(in the rows, 128 means zero)
Each path below is one point turned by a fixed rotation once a step. After each direction that follows a path, write how fast that rotation turns it, in degrees each step (0 if it stays still).
Each turn is a multiple of 5 degrees from 10 to 175, or 0.
Each row of a path follows its step; steps can be skipped.
Rotation 1:
step 0: [128 125 132 123 122 122 151 138 113 130 132 128 125 134 137 116 126 127
 134 132 145 117 122 131 118 119 126 130 135 128 129 138 123 132 128 125
 119 144 130 123 136 128 144 118 123 139 128 132 131 138 134 133 121 148
 116 125 124 127 112 131 133 124 116 120 121 151]
step 1: [122 126 141 119 136 139 148 126 130 115 136 120 127 126 140 129 119 120
 128 132 136 144 127 118 119 118 128 124 127 139 137 129 137 131 123 131
 133 129 124 120 118 116 144 139 133 133 139 134 115 117 121 129 143 128
 132 131 119 115 117 139 119 110 124 126 123 137]
step 2: [125 121 130 126 134 112 133 134 121 137 129 116 129 132 134 137 139 127
 114 135 137 128 143 120 133 114 117 143 122 125 118 140 118 130 129 123
 113 144 148 134 118 133 133 140 128 137 132 131 124 117 121 130 140 138
 132 130 122 137 122 145 117 121 118 127 124 132]
step 3: [125 133 119 121 127 130 134 127 127 121 142 113 127 131 140 123 149 124
 119 123 150 120 138 129 127 126 131 112 136 129 120 120 118 133 128 130
 137 131 134 116 122 133 142 133 127 110 139 128 125 127 124 140 132 116
 127 134 114 128 114 136 139 133 115 131 122 142]
step 6: [118 127 147 114 135 139 151 130 120 127 141 129 128 130 132 136 145 125
 127 125 135 138 136 123 132 125 138 134 128 121 124 133 125 129 127 123
 139 131 116 135 123 107 132 136 131 132 126 127 129 112 127 136 139 134
 134 130 115 122 122 139 125 120 130 130 138 151]
step 12: [129 130 130 119 105 116 139 123 121 135 124 118 135 130 136 130 141 124
 114 130 133 131 131 121 135 115 119 117 135 132 112 128 134 118 125 129
 134 135 135 133 110 128 124 147 118 134 135 129 133 130 125 125 120 131
 127 141 121 139 132 136 133 117 116 129 115 147]
step 14: [100 133 139 123 119 127 136 141 131 133 135 123 134 128 132 120 128 118
 127 127 146 129 131 118 125 112 112 126 123 112 133 122 136 136 125 112
 120 134 115 136 127 141 137 139 135 139 129 121 126 126 125 120 122 124
 118 140 128 121 128 134 137 115 125 128 128 129]
step 16: [111 126 135 121 113 125 145 133 123 125 125 125 124 141 125 125 149 136
 123 120 121 129 139 126 125 111 121 133 129 123 121 125 127 140 132 123
 135 115 131 139 142 120 131 130 129 137 133 136 127 121 129 152 127 126
 135 129 125 123 115 137 135 121 113 111 130 138]
step 17: [118 128 131 126 108 144 136 125 128 133 117 109 131 118 139 126 137 129
 113 121 131 129 143 118 129 119 119 127 140 137 129 121 137 111 111 124
 136 132 130 122 118 128 137 141 119 129 135 138 139 134 124 126 123 135
 127 129 120 123 142 134 122 124 122 116 124 130]
step 20: [118 138 122 133 125 122 150 137 127 133 128 122 135 132 136 125 125 129
 120 116 134 149 132 127 125 114 126 145 124 147 120 140 128 128 126 127
 138 136 130 139 134 121 140 148 137 128 133 133 140 136 119 131 138 133
 120 120 140 119 120 126 125 125 125 134 127 130]
[127 131 130 130 127 127 127 127 126 128 127 129 131 125 127 130 128 128
 128 125 125 128 129 128 129 129 125 128 131 126 128 126 130 129 130 129
 130 127 128 128 126 127 123 127 129 129 129 123 125 130 132 129 128 132
 126 134 130 129 127 126 130 126 130 131 128 129]  20
[128 129 130 130 126 129 128 130 130 126 130 125 128 128 129 126 125 132
 131 131 133 127 127 128 126 126 129 129 127 128 132 128 131 128 129 129
 129 126 128 125 126 131 125 125 124 129 125 127 128 131 128 127 127 130
 126 128 124 130 131 127 130 131 129 125 128 130]  80
[129 128 127 128 128 127 125 123 131 129 133 127 128 130 131 127 125 126
 131 126 126 132 128 122 127 125 129 129 129 129 129 126 126 128 128 128
 130 126 129 129 131 127 128 128 127 128 132 127 127 132 129 128 127 125
 128 127 124 127 126 129 130 127 126 130 129 125]  175
[130 127 130 131 127 124 125 128 123 132 128 132 128 127 125 123 129 127
 128 128 129 129 131 126 126 129 130 130 125 125 127 131 129 128 127 129
 131 128 126 130 129 132 128 127 127 130 129 127 126 126 125 130 128 128
 126 128 127 126 126 129 129 128 128 124 125 127]  155
[128 129 126 125 127 127 125 125 129 129 130 128 128 130 129 130 130 129
 130 130 131 129 127 127 130 129 126 127 126 127 127 127 128 131 130 127
 122 127 128 129 127 129 128 129 130 127 129 127 126 128 124 131 130 126
 125 133 129 124 132 131 128 130 128 126 127 130]  35
Rotation 2:
step 1: [119 130 120 135 132 114 137 133 130 132 123 125 117 127 130 134 124 125
 123 133 121 114 135 119 131 141 124 126 129 125 130 133 132 152 127 122
 123 128 132 142 132 147 128 133 139 127 132 121 124 132 138 129 138 143
 140 139 129 129 130 122 127 131 111 140 129 128]
step 3: [126 113 117 123 124 120 140 131 128 114 124 127 136 130 117 127 127 135
 146 124 141 118 119 133 130 130 125 126 137 123 113 132 132 125 128 120
 130 125 111 126 136 127 136 122 120 121 119 112 130 131 134 126 116 131
 122 125 131 115 138 128 134 119 122 138 134 121]
step 5: [122 131 128 141 120 140 130 119 120 128 132 138 126 127 118 137 132 114
 142 123 120 137 125 128 127 130 113 132 125 130 127 123 127 126 140 136
 123 113 128 122 134 126 116 137 137 128 116 125 126 123 119 130 132 122
 135 123 137 125 132 152 124 123 133 142 132 123]
step 8: [130 119 113 129 125 131 124 135 125 115 130 138 132 134 124 125 128 140
 139 124 119 127 116 133 123 128 133 131 148 133 140 134 135 131 128 125
 125 133 124 126 129 110 140 128 141 114 113 116 133 135 132 131 133 133
 124 143 136 137 127 126 124 123 127 138 139 122]
step 10: [119 125 140 144 125 123 127 125 138 123 129 135 148 130 127 127 128 119
 129 132 128 127 130 116 136 138 120 120 121 128 125 129 130 143 138 142
 126 116 124 119 120 127 126 126 144 132 135 120 124 131 124 133 134 126
 136 134 145 119 122 130 141 132 123 146 126 125]
step 11: [124 131 139 136 133 123 131 134 143 124 137 121 123 127 144 126 124 125
 118 134 123 128 133 127 121 137 127 134 141 134 131 130 112 137 123 131
 132 136 124 138 127 140 135 128 135 131 110 136 123 126 138 124 136 134
 124 130 130 118 130 136 113 110 131 129 146 126]
step 15: [133 128 131 153 124 112 130 137 120 118 129 139 139 131 120 130 123 135
 131 131 128 123 123 128 129 122 128 124 129 124 125 127 133 131 125 129
 133 126 113 116 124 133 121 135 129 134 138 111 125 132 128 117 121 122
 131 118 128 121 123 149 122 123 129 143 116 129]
step 16: [114 137 122 120 125 121 115 138 124 131 127 124 128 128 135 148 128 124
 123 137 129 129 122 136 124 122 134 139 132 129 130 126 119 134 131 130
 119 119 121 127 133 149 135 132 122 143 123 134 128 115 129 125 146 127
 136 129 138 124 125 128 117 115 121 136 135 129]
step 17: [131 115 121 134 107 140 119 125 117 137 131 124 132 131 123 124 132 131
 135 118 121 118 131 127 127 128 124 126 135 124 124 135 133 129 122 137
 133 121 132 135 125 129 127 143 146 133 110 143 148 136 121 131 132 126
 128 119 128 138 126 127 129 119 125 137 127 123]
step 19: [137 123 115 133 130 127 131 135 125 130 131 129 127 131 125 120 139 125
 120 130 133 128 132 116 121 123 120 126 119 141 124 123 128 137 125 135
 134 119 121 117 130 126 135 113 128 123 120 128 130 121 127 143 140 125
 150 152 135 128 133 115 129 129 114 132 121 134]
[125 127 128 130 129 130 126 132 131 130 125 128 128 126 127 129 125 129
 125 128 126 125 127 127 127 129 130 126 131 125 129 130 128 125 128 128
 129 125 130 131 131 129 129 132 129 129 128 130 132 127 129 128 129 132
 127 128 125 127 133 128 130 127 129 126 127 128]  70
[129 124 131 131 123 129 124 127 128 127 126 128 130 132 127 128 127 125
 129 124 130 127 127 130 126 128 126 124 127 128 128 127 127 125 132 128
 129 131 127 127 128 129 129 130 130 123 131 129 127 126 127 126 127 129
 130 127 126 127 127 128 126 132 130 131 127 128]  145
[124 129 133 128 128 131 125 124 128 126 128 129 126 127 131 131 127 129
 128 125 127 123 129 128 125 125 126 128 127 126 127 128 125 131 128 129
 127 124 127 130 128 126 129 130 131 131 128 128 126 130 131 127 128 124
 128 125 128 125 126 129 127 127 127 126 129 130]  65
[127 129 125 126 127 131 124 128 128 129 125 130 130 129 131 122 127 131
 128 131 128 129 132 125 128 127 130 128 128 129 133 129 127 128 127 131
 126 127 126 125 126 126 129 128 132 125 128 129 130 128 129 128 130 126
 130 130 126 128 126 127 129 130 128 129 130 128]  35
[128 128 127 130 132 127 129 125 126 129 126 123 127 123 126 128 127 128
 130 128 129 128 125 124 124 126 128 128 129 131 131 125 126 128 132 129
 129 128 126 130 127 128 127 126 128 127 126 131 128 127 130 129 126 127
 125 127 127 125 129 130 131 131 130 130 128 132]  45
[127 130 127 130 127 129 130 127 130 128 135 129 127 125 126 127 127 131
 131 127 126 127 131 131 128 127 126 129 134 128 131 130 127 128 129 130
 128 129 128 128 129 126 126 128 130 127 127 129 126 128 128 127 127 131
 128 128 126 131 128 132 123 131 130 126 126 126]  115
Rotation 3:
step 1: [125 129 138 113 129 121 135 124 137 124 139 122 140 124 132 115 132 127
 135 133 121 131 120 116 138 133 123 142 132 123 132 137 115 128 134 122
 122 123 128 137 130 105 111 124 118 127 121 131 123 130 136 129 133 133
 118 120 126 142 133 147 124 113 122 122 133 140]
step 2: [132 135 122 112 138 138 138 130 128 118 130 124 144 136 133 120 133 112
 132 117 135 139 118 115 129 135 118 137 114 124 134 138 126 122 137 133
 120 118 136 143 121 137 125 140 123 151 130 125 138 133 129 132 134 129
 130 126 132 123 117 122 133 141 124 131 127 126]
step 4: [116 129 131 119 128 132 122 125 133 132 124 135 142 114 138 138 117 120
 131 141 144 126 139 130 132 127 123 145 136 128 127 132 128 118 117 119
 126 119 129 132 120 129 123 133 118 133 102 120 131 136 129 141 133 116
 119 126 137 127 118 135 121 122 135 137 116 126]
step 6: [127 137 117 130 120 141 139 127 123 146 109 132 138 133 116 134 135 123
 135 118 133 128 124 116 147 116 126 131 140 123 141 125 130 133 130 116
 115 135 142 127 127 123 121 127 128 126 126 139 128 120 122 142 136 123
 116 136 130 124 139 131 127 120 124 140 133 121]
step 9: [124 130 131 108 134 127 145 122 128 139 133 137 133 133 120 125 128 130
 123 128 136 147 131 122 152 136 140 130 127 131 137 134 124 125 128 127
 126 131 138 137 128 117 135 127 141 133 116 131 134 133 126 131 139 141
 151 132 142 124 124 116 124 127 134 122 135 128]
step 10: [134 147 132 119 116 123 136 134 127 126 131 128 134 127 120 123 128 124
 132 122 136 128 137 114 124 119 134 151 126 128 139 125 109 137 125 121
 123 126 117 116 139 124 130 119 127 121 115 126 143 138 120 123 134 124
 127 108 129 115 122 133 127 141 118 127 126 133]
step 11: [117 132 125 130 144 129 128 124 125 124 128 122 128 120 124 124 120 133
 127 127 141 137 123 118 132 117 140 122 129 121 149 139 106 130 122 131
 118 122 132 130 128 126 117 139 114 136 125 111 122 133 119 125 119 133
 115 126 146 129 129 123 121 133 136 135 113 131]
step 15: [125 147 135 121 133 141 135 125 129 128 115 123 115 116 130 137 122 133
 122 126 149 131 116 114 121 127 136 130 134 123 118 117 134 125 124 120
 117 137 121 133 129 122 143 121 126 122 115 136 124 121 126 140 129 127
 121 138 124 117 122 123 115 124 148 124 128 126]
step 19: [121 128 133 114 135 129 124 114 124 119 137 137 130 136 119 107 112 110
 132 127 123 141 127 111 120 124 119 138 126 119 125 137 124 121 124 126
 131 129 133 144 122 108 125 120 127 119 114 132 121 125 123 127 124 125
 121 119 121 128 120 133 131 139 131 122 123 132]
step 20: [145 124 139 125 128 122 125 130 129 136 132 118 126 133 122 125 135 119
 127 116 141 128 121 115 135 147 134 137 112 128 122 132 123 130 130 138
 126 129 125 138 119 128 126 130 115 139 113 117 126 141 114 136 135 134
 131 120 131 135 120 126 123 144 145 144 130 127]
[130 128 126 128 126 127 129 131 130 128 128 131 126 127 123 132 125 126
 128 128 127 128 131 127 126 125 129 130 132 129 132 129 128 128 128 127
 130 127 126 128 130 130 128 129 131 131 127 125 128 127 129 129 125 130
 125 128 130 129 133 127 130 126 131 129 125 131]  60
[129 132 129 129 128 131 125 133 130 129 128 128 126 128 130 129 129 129
 131 128 126 126 127 126 129 131 128 130 129 125 129 123 124 129 125 128
 125 130 126 130 128 125 128 127 128 125 127 127 129 127 127 127 129 127
 127 127 126 131 133 130 131 129 131 127 130 127]  155
[132 130 130 130 129 128 129 129 131 131 126 128 128 132 127 132 131 128
 130 125 129 130 126 131 129 125 133 124 129 130 129 130 130 129 126 128
 127 129 129 130 124 128 129 128 126 127 128 129 125 131 126 127 129 127
 130 129 128 131 128 129 126 125 129 126 129 131]  125
[131 127 130 127 131 129 130 130 124 130 129 127 126 126 127 126 129 135
 126 129 127 128 127 129 125 129 128 128 129 126 131 131 126 126 130 125
 133 128 128 129 131 124 128 128 130 128 129 125 125 128 129 128 130 129
 128 130 127 132 126 126 125 127 130 126 128 126]  175
[129 126 128 125 130 128 125 129 130 126 132 125 132 129 123 125 127 129
 127 126 125 132 127 127 126 128 131 130 130 131 130 129 125 128 127 131
 127 126 127 126 127 124 128 128 126 127 127 128 129 129 130 125 129 131
 131 126 127 125 128 126 131 129 129 129 129 130]  40
Rotation 4:
step 1: [137 142 126 146 136 129 131 136 128 121 132 122 134 130 128 117 135 116
 118 133 139 129 126 123 122 114 123 139 132 135 117 141 128 123 139 127
 127 121 131 135 125 136 134 126 117 133 139 135 136 136 119 148 126 130
 136 126 130 116 138 134 129 135 130 130 135 135]
step 3: [140 136 132 133 120 141 126 128 133 122 128 131 125 129 121 130 129 137
 136 130 125 137 122 117 120 127 133 128 145 127 132 132 126 142 137 137
 136 132 141 113 120 128 112 127 145 134 122 127 125 122 126 133 140 122
 122 137 128 128 131 129 133 150 127 116 123 136]
step 5: [126 121 122 132 119 119 121 144 121 125 120 122 113 138 126 127 126 137
 127 130 110 126 121 125 137 123 128 150 129 127 116 127 125 138 129 129
 129 135 132 127 122 109 135 125 123 124 117 120 128 121 135 119 128 120
 117 127 114 140 131 124 125 121 134 135 125 119]
step 6: [126 114 109 133 132 124 132 129 119 133 122 129 111 131 145 125 114 122
 119 134 123 114 123 131 117 123 131 121 132 133 125 130 132 136 138 125
 118 126 126 131 125 150 140 128 140 137 123 125 139 137 128 126 136 127
 131 130 125 120 112 126 128 127 134 132 126 132]
step 7: [142 129 131 129 126 119 125 142 124 137 128 130 132 134 123 124 138 119
 136 129 142 119 121 145 139 132 139 133 117 128 124 135 124 119 133 124
 125 122 126 125 135 131 143 126 120 136 128 132 131 120 139 135 130 120
 137 118 135 134 121 120 131 119 124 125 137 152]
step 8: [139 123 137 134 135 136 125 126 135 137 117 129 138 132 140 117 132 125
 124 114 136 129 138 128 125 135 132 127 146 118 132 134 125 138 128 121
 132 112 114 116 124 122 129 125 123 129 120 122 114 130 126 124 137 139
 129 128 116 120 119 136 126 127 121 123 142 129]
step 10: [138 146 111 120 120 135 137 131 120 118 133 128 131 120 111 121 120 129
 125 126 125 132 143 124 125 126 132 124 125 127 119 122 112 130 131 119
 131 129 126 135 107 121 125 135 120 117 131 125 124 122 130 134 114 127
 123 114 120 124 134 132 130 132 127 128 139 119]
step 13: [139 131 134 134 130 135 122 131 143 133 128 126 136 138 133 127 127 126
 131 135 133 126 128 138 121 143 132 133 117 130 111 130 128 126 128 141
 128 135 127 132 133 127 133 143 139 127 130 127 127 128 138 128 151 118
 118 134 138 130 120 127 125 143 125 135 145 126]
step 14: [129 126 140 128 130 129 111 128 126 130 127 129 129 135 134 127 148 133
 117 122 115 137 114 133 123 138 124 135 144 125 128 141 120 140 135 129
 124 121 133 121 123 134 123 119 123 124 120 134 120 121 131 134 133 112
 133 140 129 138 124 137 132 137 133 121 116 130]
step 18: [141 138 126 140 127 125 128 141 119 129 121 125 131 126 129 129 118 126
 146 120 140 123 134 146 134 130 138 125 122 126 135 131 135 135 122 121
 125 131 138 119 141 123 135 120 128 130 127 131 134 128 144 133 142 143
 127 119 113 123 132 116 122 131 130 123 126 134]
[128 128 129 128 130 122 130 130 126 127 129 128 130 128 129 130 126 125
 129 126 127 127 128 129 125 129 131 128 129 129 124 129 133 129 129 127
 128 132 131 127 128 127 127 128 126 127 124 127 129 133 133 127 128 127
 126 130 130 127 126 129 130 126 128 129 128 126]  55
[128 128 129 129 128 128 129 125 127 126 130 130 126 132 132 130 132 128
 126 129 128 128 132 125 127 128 122 125 132 129 126 129 130 128 128 127
 129 129 131 126 127 129 129 126 131 132 129 130 130 128 127 129 127 127
 131 127 127 129 125 131 129 128 129 132 126 130]  135
Rotation 5:
step 3: [132 131 120 130 132 129 128 115 139 122 140 140 128 133 115 133 130 127
 147 127 126 130 142 132 131 129 133 131 113 114 120 131 124 130 120 132
 102 135 120 129 131 121 124 110 121 133 124 129 140 135 140 126 132 138
 130 126 131 130 121 140 124 120 112 127 124 133]
step 6: [127 134 109 136 129 128 130 122 129 118 114 133 127 122 137 130 144 128
 132 118 124 138 134 129 116 133 132 139 136 119 126 125 126 135 123 136
 116 139 117 120 131 119 123 126 113 131 139 136 127 147 129 126 134 151
 134 123 129 117 132 126 121 131 120 121 135 140]
step 7: [128 127 126 131 140 124 129 117 125 138 133 136 138 130 133 130 126 128
 126 128 118 118 131 116 135 133 132 148 123 126 116 134 131 132 116 118
 113 138 144 105 126 132 133 111 131 134 143 137 131 122 128 132 127 120
 129 127 131 122 113 145 137 126 128 132 121 135]
step 9: [122 138 133 129 135 124 140 126 124 125 125 123 121 128 138 123 118 127
 145 129 127 124 139 124 119 137 125 121 128 113 127 121 127 124 122 114
 119 132 121 128 131 122 128 137 133 141 143 136 125 143 127 129 144 151
 118 122 129 137 131 145 130 133 131 113 134 133]
step 12: [116 130 128 134 124 121 143 129 125 128 134 135 127 131 141 129 130 117
 122 121 128 131 126 120 128 138 141 129 131 144 122 113 126 132 115 119
 131 130 137 125 117 138 123 124 130 141 143 145 132 135 129 141 131 146
 120 125 131 121 123 135 128 148 131 118 115 128]
step 13: [123 127 110 126 129 121 120 118 123 137 138 123 122 122 125 132 122 123
 128 137 143 121 139 125 117 136 120 150 123 117 132 129 123 135 120 114
 124 129 118 118 138 115 138 122 126 135 135 134 124 127 130 133 122 148
 132 131 125 132 145 128 138 119 137 125 125 134]
step 14: [139 133 122 133 141 126 129 126 133 122 128 138 129 127 138 130 140 144
 133 118 113 129 133 136 126 140 133 131 127 118 118 124 126 128 131 132
 109 143 132 127 148 123 119 123 121 135 120 129 131 142 134 132 129 143
 119 127 129 127 125 149 137 124 117 125 130 134]
step 15: [135 125 133 129 135 118 123 125 125 141 127 144 135 143 123 131 126 126
 133 130 121 125 137 127 133 132 122 138 128 123 129 138 129 126 101 115
 124 131 129 135 115 137 123 120 140 138 143 137 123 126 132 134 137 121
 114 124 141 115 130 142 124 138 129 125 115 130]
step 16: [116 121 125 131 121 112 133 117 127 121 135 138 116 125 119 125 123 128
 130 118 151 134 129 129 122 118 133 135 127 124 129 107 126 132 122 126
 108 131 120 126 134 128 131 129 145 129 129 134 130 134 135 129 119 145
 117 121 122 125 134 128 116 125 134 116 118 125]
step 19: [116 131 121 140 140 129 125 127 138 126 131 137 131 134 128 131 133 128
 140 125 128 139 129 133 127 136 129 150 127 123 130 118 129 144 124 134
 127 132 111 134 122 126 131 114 130 134 123 139 139 125 134 123 129 132
 108 121 128 128 128 148 130 125 128 106 114 127]
[129 129 128 129 131 125 129 130 133 126 127 125 129 129 130 127 130 130
 131 124 127 128 125 124 127 127 126 129 130 128 127 124 128 129 128 128
 127 127 125 128 129 131 129 128 127 126 128 129 128 133 125 124 129 129
 127 127 127 129 126 130 130 127 130 130 130 125]  140
[132 127 126 127 125 128 122 129 127 130 125 123 128 128 127 128 130 127
 128 126 125 130 131 128 125 129 124 130 129 127 130 131 127 129 124 129
 130 130 126 128 125 130 128 128 127 128 128 129 126 128 129 126 130 128
 128 126 128 127 131 126 127 129 133 128 129 129]  160
[127 130 127 125 127 131 127 129 126 126 125 127 127 131 128 129 127 127
 127 128 129 128 127 127 130 129 127 129 122 130 127 123 129 128 127 129
 129 125 128 127 124 129 130 130 131 130 128 127 127 130 127 132 126 130
 126 129 127 129 130 128 126 127 133 124 125 126]  95
[128 128 131 130 127 128 124 127 127 129 130 130 126 130 126 126 127 128
 129 127 123 130 125 128 130 130 128 128 129 132 127 127 128 130 126 126
 124 127 128 129 125 130 131 128 128 127 129 129 132 126 124 128 127 127
 127 123 129 128 133 127 129 127 123 127 128 125]  95
[127 124 130 125 130 127 131 132 130 130 130 129 128 132 130 129 125 126
 128 127 129 132 123 129 126 131 128 129 128 129 128 129 129 129 129 127
 131 132 127 128 127 128 128 129 130 125 126 130 126 124 130 129 131 127
 125 126 129 127 127 130 124 131 129 128 127 126]  100
